In the rows, 128 means zero.
A single turn carries every row of the set below to another of its rows. Some are shown first; where does it send the rows asked next?
solen: [101 164 158 103 116 128 117 166  95 147 127 158  94 130 160 129 106 135
 171 146 132 139 104 159 114 112 136 110 132 141 138 150 144]
Rupi: [104 161 153  94 131 144 120 167 131 134 165 151  88 161 151 139 127 114
 158 131 137 138  98 164 131 112 126  84 134 149 115 127 118]
Tige: [137 157 143 119 127 175  88 138 148 150 130 166 116 157 142 148 109 131
 155 146 115 112  92 121 113 154 110  92 147 143 113 124 127]
pab: [151 156 136 109 139 154  76 148 150 149 142 167 104 144 156 134 119 136
 141 147 121 126 110 139 112 133 123  68 131 125 120 117 137]
Ruma: [130 147 154 116 126 124 105 125 120 113 135 163 132 145 134 124 103 107
 114 153 129 138 104 167 115 131 138 120 157 110 138 139 143]
Ziv: [123 155 153  92 147 133 113 145 121 147 149 163  82 174 161 148 128 110
 155 140 137 129  86 137 138 127 119  81 135 150 123 143  99]
maku: [134 152 146 118 141 125 101 138 131 116 117 178 118 146 129 156  98 125
 140 167 131 130 110 178 127 136 114 118 161 137 159 136 129]
Kizuf: [126 170 113 115 122 139 130 178 156 116 123 146  98 164 148 148 123 145
 145 143 118 128 127 140 139 119 106 103 135 146 125 137 107]
kimav: [116 146 155 114 130 138 127 170 131 114 138 163  82 157 161 130 118 142
 152 141 119 119  51 170 141 127 136 106 140 151 119 128 126]
mek: [108 166 153  98 138 132 136 153 119 134 115 162  87 155 153 130  92 131
 168 148 127 127  77 132 112 122 150 141 139 148 147 138 129]
Pap: [142 139 140 125 129 174 103 154 171 137 126 164 110 142 150 138 117 129
 151 157 113 126  79 148 108 146 131  89 137 127 137 110 138]
Kedif: [114 167 115 117 111 143 116 145 118 156 111 158 105 158 155 119 113 114
 120 143 111 110 122 121 107 128 135 105 120 113 134 147 124]
nog: [111 128 157 123 130 125 136 165 114 135 128 154  98 133 160 148 125 113
 174 157 135 148  95 135 106 130 139 137 144 133 127 157 135]
razo: [120 163 113 104 131 133 117 153 114 138 132 154 134 152 161 128  97 125
 135 166 124 112  77 119 109 138 124 129 114 120 148 128 160]
der: [114 127 136 112 132 125 102 130 139 115 134 169 129 150 139 122  97 128
 135 135 118 122 120 162 111 153 131 138 144 130 132 140 117]
foge: [134 126 153 110 130 147 139 165 132 134 148 174  94 175 173 135 133 129
 156 151 125 131  69 169 147 117 122 102 127 138 138 127 121]
Sopu: [120 144 152 102 125 137 138 148 111 147 147 159 101 145 146 141 137 140
 163 157 147 130 110 162 129 110 126 139 114 124 149 150 142]
Vobo: [123 136 146 108 136 124  97 118 127 122 117 168 124 144 156 122  94 126
 133 138 120 140 109 155 101 142 115 112 167 129 128 163 117]
begag: [126 151 148 107 136 129 127 132 120 136 120 182  81 158 143 139 123 136
 160 136 135 119  94 134 126 108 115 135 109 144 138 170 118]
mesid: [135 138 165 119 122 136 126 160  98 134 146 170 105 179 179 139 127 116
 146 150 125 129  64 144 148 123 124 104 147 139 110 132 136]
pamok: [135 155 148 107 133 140 116 170 103 123 133 171  80 124 154 135 137 125
 146 139 146 136 108 144 124 128 144 134 131 124 137 171 125]
Seg: [132 155 143 120 126 169  98 148 162 131 149 155 118 157 142 132 111 125
 144 136 117 129 102 132 101 123 124  96 141 129  97 104 150]
besa: [125 171 111 117 129 143 111 173 121 114 137 160 123 133 143 150 116 140
 138 161 137 116  96 144 116 117  93 129 118 132 131 142 169]
Vogin: [119 156 124 132 131 133 131 159 135 153 118 149  95 151 155 133 117 118
 133 168 113 136 125 132  94 103 125  99 158 106 115 149 134]
mig: [130 167 118 117 122 127 118 189 142 104 143 146 113 136 151 137 127 126
 136 183 129 125  91 156 143 130 114 125 125 142 123 120 140]
lotu: [141 138 140 112 139 157  96 125 161 139 136 143 116 145 157 150 138 143
 140 152 129 120  95 130 108 151 121 101 140 122 111 114 144]
vunan: [158 148 146 127 132 159 101 139 148 150 143 171 116 171 147 142 119 136
 139 168 114 112  94 134 126 130 123 102 140 122 117 100 150]
tadi: [132 146 143 111 132 132  97 132 122 121 129 181 127 159 152 138  98 132
 137 140 128 138 139 166 116 118  95 118 164 137 125 148 127]
deg: [139 169 113 114 155 145 123 168 141 119 120 167 101 139 156 136 101 131
 139 167 126 138  77 131  97 105  95 110 146 125 135 159 146]
nos: [117 132 138 108 137 111  99 138 136 116 130 169 133 158 157 140  89 128
 147 145 124 138 132 167 110 130 117 123 145 141 140 117 137]
Gadu: [124 158 131 110 125 126 139 154 139 153 122 127 112 167 167 135 116 137
 150 170 112 145 107 130 125 121 110  82 162 126 125 149 112]
lur: [151 162 145 129 132 160  84 140 153 122 127 168  98 140 137 134 121 143
 128 146 115 109  75 138 119 137 125  93 141 129 103 126 144]
dopi: [121 157 127 113 100 134 131 141 127 138 137 133 126 171 150 120 131 123
 124 137 115 122 109 117 135 135 119 104 124 118 112 158 112]
lodeg: [129 160 147  99 134 134 135 150 114 125 131 169  85 166 165 122 120 131
 140 130 137 129 116 129 120 103 149 153 125 130 130 136 133]
Zit: [148 154 150 123 111 173  89 140 135 136 125 161 127 145 165 142 125 123
 136 147 125 130  87 137 112 134 114  82 139 126 118 115 162]
bes: [108 146 157  98 129 150 123 149 117 137 149 142 100 162 161 155 141 107
 154 136 143 126  85 135 134 154 130 108 150 147 112 140 107]
kebas: [124 162 123 108 113 131 123 149 136 112 126 145 127 150 160 116 117 105
 126 165 122 121  56 123 132 144 120 123 109 139 129 137 128]
Latef: [105 156 153  87 141 133 126 143 135 119 153 134  88 166 164 142 137 123
 141 127 144 128  85 144 129 126 141 110 136 145 108 115 123]
sugo: [137 145 153 115 134 143 123 115 134 118 117 170 131 164 140 143 103 111
 128 159 132 141 102 161 115 125 113 129 170 124 151 142 130]
Taze: [ 94 162 116 129 115 119 108 152 123 144 102 143 106 138 144 156 117 134
 142 157 118 101 113 135 110 140 123 110 120 136 129 135 143]
tunu: [130 147 156 107 117 150 117 160 108 108 132 163  95 154 183 131 140 130
 130 124 133 124  62 156 144 134 132 107 133 141 118 139 132]
zari: [144 183 125 101 129 147 133 168 144 121 122 160 108 163 172 124 108 121
 138 181 124 143  83 143 133 101  94 104 144 145 135 132 126]
vutem: [113 156 111 131 129 142 135 150 156 127 101 151  96 154 148 161 129 132
 139 150 125 121 123 138 103 104 101 120 129 133 126 139 137]
pega: [121 158 162 115 132 118 129 147 106 126 126 171  99 158 154 140 104 105
 161 142 136 146  81 120 111  93 122 125 128 143 123 155 149]
nika: [126 160 142 113 127 127  94 138 129 102 120 181 124 148 130 132  88 107
 124 139 127 130 105 169 120 132 131 115 135 136 157 129 133]
Futig: [139 168 133 108 115 143 123 155 118 144 141 150 118 143 155 110 126 121
 128 192 121 127  75 143 141 134 106 105 147 119 122 165 120]
Gif: [107 159 120 118 113 101 112 169 136 113 122 124 115 144 157 142 118 127
 139 142 117 129 102 126 127 140 130  89 119 142 115 132 130]
Vegiz: [137 157 114 112 139 160 128 169 124 147 144 166 115 143 147 116 107 125
 132 175 118 121  88 130 107 137 122 127 145 101 141 162 130]

deg turns into Vogin
Sopu turns into begag
bes turns into tunu
Where do these go?
maku turns into tadi
Tige turns into Zit
zari turns into Gadu

A single turn carries every row of the set below to another of its rows. Some are shown first; where does it send the rows asked next?
zepo: [113 151 179 125 104 119 151 147 108 112 117 143 109 145 147 136 146 125
 124 147 125]
zotu: [136 166 135 151 120  97 140 150 131 131 140 126  98 149 125 154 135  84
 137 124 135]
zugev: [107 158 111 125 112 107 132 117 130 129 116 126 101 137 129 139 158  96
 104 130 118]
neb: [137 130 152 103 113  95 177 148 138 119 140 110 144 125 120 154 145 106
 132 155 117]
goba: [140 184 170 130 126  86 131 122 108 120 132 113 150 124 117 147 154 107
 111 137 118]
Sas: [118 149 150 104 106 120 140 144 140 139 129 147  87 135 130 173 127 110
 126 121 124]
zofo: [122 167 141 112 128 115 144 157 134 144 133 123 102 128 129 133 148 127
 158 143 126]
Sovi: [133 164 158 101 133  93 140 124 113 121 135 146 132 135 121 178 127 142
 119 137 118]
muro: [107 174 148 131 121 110 149 149 117 117 129 143  89 155 128 141 140 113
 134 138 141]
kuvab: [153 156 143 118 121 102 134 119 132 125 121 119 150 133 109 159 139  83
 156 119 119]
Vimo: [134 151 152 121 101 126 150 169 111 129 113 138 108 140 144 149 122  91
 119 117 110]
kago: [123 148 132 129 131 103 125 129 130 119 122 114 128 143 141 139 172  96
  92 141 112]
bozuk: [102 165 135 133 124 108 135 108 129 125 112 129 123 136 114 150 160 111
  88 134 107]
bof: [117 183 151 112 118  95 130  99 117 131 140 139 143 114 115 151 148 119
 136 132 126]
Gugu: [114 166 180  98 127 103 130 124 123 132 115 130 122 108 136 139 151 127
 127 138  93]
goru: [143 154 189 134 109 104 141 144 104 114 121 118 139 133 146 139 155 110
 109 143 112]
Kiduk: [115 122 140 140 108 116 136 133 134 108 108 129 140 144 137 137 151 100
 103 138 123]
ruk: [126 151 152 120 100 115 139 106 133 144 144 156 136 116 138 160 146 111
 151 122 116]
Pada: [103 144 128 123 100 112 138 103 125 120 105 139 137 126 131 130 151 103
 112 126 111]
kerap: [115 146 162 103 112  89 196 136 131 110 125 138 133 135 116 145 148 104
 138 133 103]
muv: [126 161 148 137 133  89 151 162 145 141 128 129 132 119 109 147 129 103
 146 129 141]
lodas: [144 160 173 118 114 118 148 111 127 135 111 125 146 115 123 148 136 104
 135 118  85]
vap: [122 136 126 146 125 104 128 120 149 128 122 120 126 139 121 161 153  96
 100 138 120]
Diz: [109 168 139 107  89 101 162 152 119 128 142 125 121 128  89 165 155 115
 125 123  99]
vones: [106 144 140 106  89  99 158 161 124 108 148 135 140 130 117 142 141 113
 140 111  99]
sipok: [149 152 175 125  91  98 138 150 115 104 113 110 124 146 117 140 140 116
 137 112 112]
Met: [123 133 135 132 121 119 141 115 144 123 123 137 149 142 143 142 168  90
 112 124 110]
lut: [114 161 141 108 114  71 174 136 110 117 122 131 104 132 115 149 149 106
 140 137  84]
Dufub: [140 149 148 103 102  88 144 132  99 145 118 154 127 111 142 167 136 114
 135 129 107]
Doka: [128 164 159 133 136 109 140 179 105 112 111 132 138 153 125 145 142  92
 123 131 119]
gab: [106 166 169 115 144  89 118 157 117 112 112 128 129 130 118 145 151 122
 126 150 123]
Dotal: [125 146 138 128 128  75 151 151 118 118 140 118 112 136 115 168 137 118
 131 149  80]
bidan: [124 135 144 121 125  96 154 165 132 109 160 129 141 143 132 154 142 116
 136 130  85]
rimu: [131 159 138  98 131 103 127 129 146 131 139 137 113 144 114 174 149  96
 150 123 137]
Nutud: [148 173 162  99 133  87 136 140 115 100 142 119 135 154 128 145 144 117
 126 114 121]
nidur: [131 158 175 127 104 131 153 151 126 135 117 127 102 146 118 151 156 134
 145 128  99]
Pitu: [137 158 137  99 111  99 161 153 125 136 150 103 124 128 108 168 165 107
 122 150 105]
lor: [ 99 149 135 132 110 129 155 121 133 119 109 149 121 151 131 138 159 101
 103 121 113]
tipu: [143 160 160 129 120  89 163 153 125 152 124 153 141 122 131 160 151  84
 136 108 110]
mut: [148 140 149 149 102 110 141 133 141 145 143 138 122 133 139 165 138  86
 144 117 116]

vones turns into neb
nidur turns into tipu
Where do these go?
zugev turns into Pada
gab turns into Sas
ruk turns into goru

A single turn carries every row of the set below to another of its rows. Some are shown first; where does it send the rows asked next?
T: [132 114 127 161 157 126 125 158 118 101 111 135 110 128 145 114 120 124
 134 128 153 115 113 119 126 115 125 115 112 110 160]
K: [125 159 131 160 137 125 140 156 112 122 141 157 102 122 149  98 142 128
 143 101 116 131 123 137 138 112 113 140 143 117 142]
W: [123 143 116 114 114 143 135 139 116 141 138 155 131 133 123  98 110 126
 125 134 177 125 155 124 141  90 122 109 112 118 153]
C: [131 158 131 151 140 121 120 150 114 126 126 145 102 113 141  91 127 136
 148  97 115 132 117 125 129 112 132 151 149 105 143]
U: [126  92 135 123 121 129 127 143 122 156 123 126 134 128 137  95 111 137
 123 118 111 108 147 122 134 142 123 137 142  98 119]
D: [122  98 127 125 115 134 141 142 123 153 135 134 137 138 139  98 118 136
 122 124 110 106 160 131 134 136 112 131 135 108 112]
S: [128 170 119 149 132 126 130 141 117 121 136 154 107 125 138  92 127 140
 148 105 109 127 140 132 124  99 121 149 139 114 129]
G: [117 127 109 107  98 122 127 137 125 126 118 146 104 114 130 104  99 124
 114 115 142 169 134 128 134 116 124  89 158 109 113]
H: [116 122 115 111 101 120 130 143 124 127 119 147 103 113 135 106 104 119
 113 114 146 170 125 130 140 122 123  86 160 108 118]
P: [131 129 103 122 122 139 121 153 132 128 108 134 118 130 126 103 105  96
 131 161 117 125 125 130 114 106 105 130 186 109 139]
A: [127 130 103 127 120 142 134 158 131 126 118 142 118 137 131 106 115  91
 128 164 118 125 129 137 118 105  93 123 182 117 138]
Q: [128 127 112 159 148 133 138 149 122  95 126 146 115 141 143 113 123 128
 134 136 147 111 141 128 117 100 111 112  99 120 144]
X: [124 128 134 122 122 138 134 155 110 145 132 150 125 123 132 103 118 114
 121 126 186 130 127 122 155 108 126 105 123 112 171]
J: [130 135 124 109 120 136 113 138 115 145 119 140 128 119 119  93  98 130
 126 127 178 128 136 110 140  98 142 118 125 102 162]
R: [115 127 110 111  97 123 135 141 124 124 125 152 105 119 134 108 106 121
 112 117 144 169 134 133 138 117 117  83 155 113 113]
M: [135 126 111 149 152 128 114 141 124 100 107 132 114 131 133 106 103 139
 139 132 144 111 135 113 108 100 132 125 108 107 144]
F: [122  89 139 131 120 131 141 152 120 155 133 132 133 133 146 101 124 128
 120 119 116 110 142 130 144 148 113 128 141 105 123]
Y: [129 123 111 128 125 138 127 163 129 129 110 136 116 129 133 106 113  88
 128 159 122 128 114 134 122 114  99 125 187 111 146]

J turns into W
Y turns into P
Where do these go?
T turns into M
S turns into K
D turns into F
R turns into H

A single turn carries every row of the set below to another of its rows. Some are shown first; where does it send the rows asked next?
mil: [130 113 127 127 104 112 129  78 126  86 158 120 152]
Gov: [105 101 121 109 147 121 138  94 118 130 125 112 136]
Bul: [130 126 115 133 126 108 149  99 169 128 151 139 115]
dis: [101 106 121 135 139  98 157 113 129 129 151 111 133]
nat: [132 121 125 126 100 112 125  78 130  84 156 123 150]
nedin: [139 120 128 120 102 112 127  83 136  85 160 126 149]
tup: [111 150 110 123 106  96 126 110 151 121 128 128 112]
riti: [107 143 114 118 111 101 135 118 144 142 138 136 112]
Dufi: [ 90 100 128 114 123 108 143 112 111 123 123 111 127]
bup: [117 114 113 127 157 111 147  95 139 135 148 114 138]
vam: [118  94 126 131 139 114 162 101 147 131 153 129 126]
kunak: [108 132 115 128 126  99 148 119 142 147 152 131 121]
fene: [106  84 134 111 127 125 150 100 126 125 127 127 122]
nivo: [129 113 128 124 102 114 127  78 124  85 154 121 151]
Tar: [132 118 125 128 104 111 128  78 130  86 159 122 151]
Bas: [ 96 127 120 106 102 107 123 111 125 117 110 122 114]
gugak: [114 137 110 141 128  90 147 112 153 128 154 122 124]
Mibo: [ 93 112 126 108 119 111 142 118 117 142 130 126 120]
dadoz: [107 122 117  97 127 123 119  92 124 124 107 120 123]
nilas: [134 108 133 119 106 114 130  84 127  85 158 122 152]
zos: [ 98 131 120 106 107 108 131 118 128 139 124 133 112]
Rini: [126 143 104 127 144 106 134  93 158 132 144 125 127]
zige: [ 99 113 122 122 130 105 153 120 126 147 147 125 126]
Madof: [110 108 129 100 105 125 131  98 135 119 110 136 109]
mobuf: [130 117 127 123  99 114 124  78 126  84 152 123 150]
rurov: [134 112 133 114 101 116 126  83 126  84 153 123 149]
tor: [137 114 130 123 107 112 131  84 133  87 163 123 152]
gesov: [120 148 107 109 124 113 116  92 149 125 119 128 118]
zup: [124 134 118 114 105 115 129  97 161 121 125 144 105]
ganu: [136 119 130 116  99 114 123  83 132  83 154 126 147]

riti turns into zos
Madof turns into fene
ganu turns into rurov
Where do these go?
mil turns into Tar
bup turns into Rini
dis turns into gugak

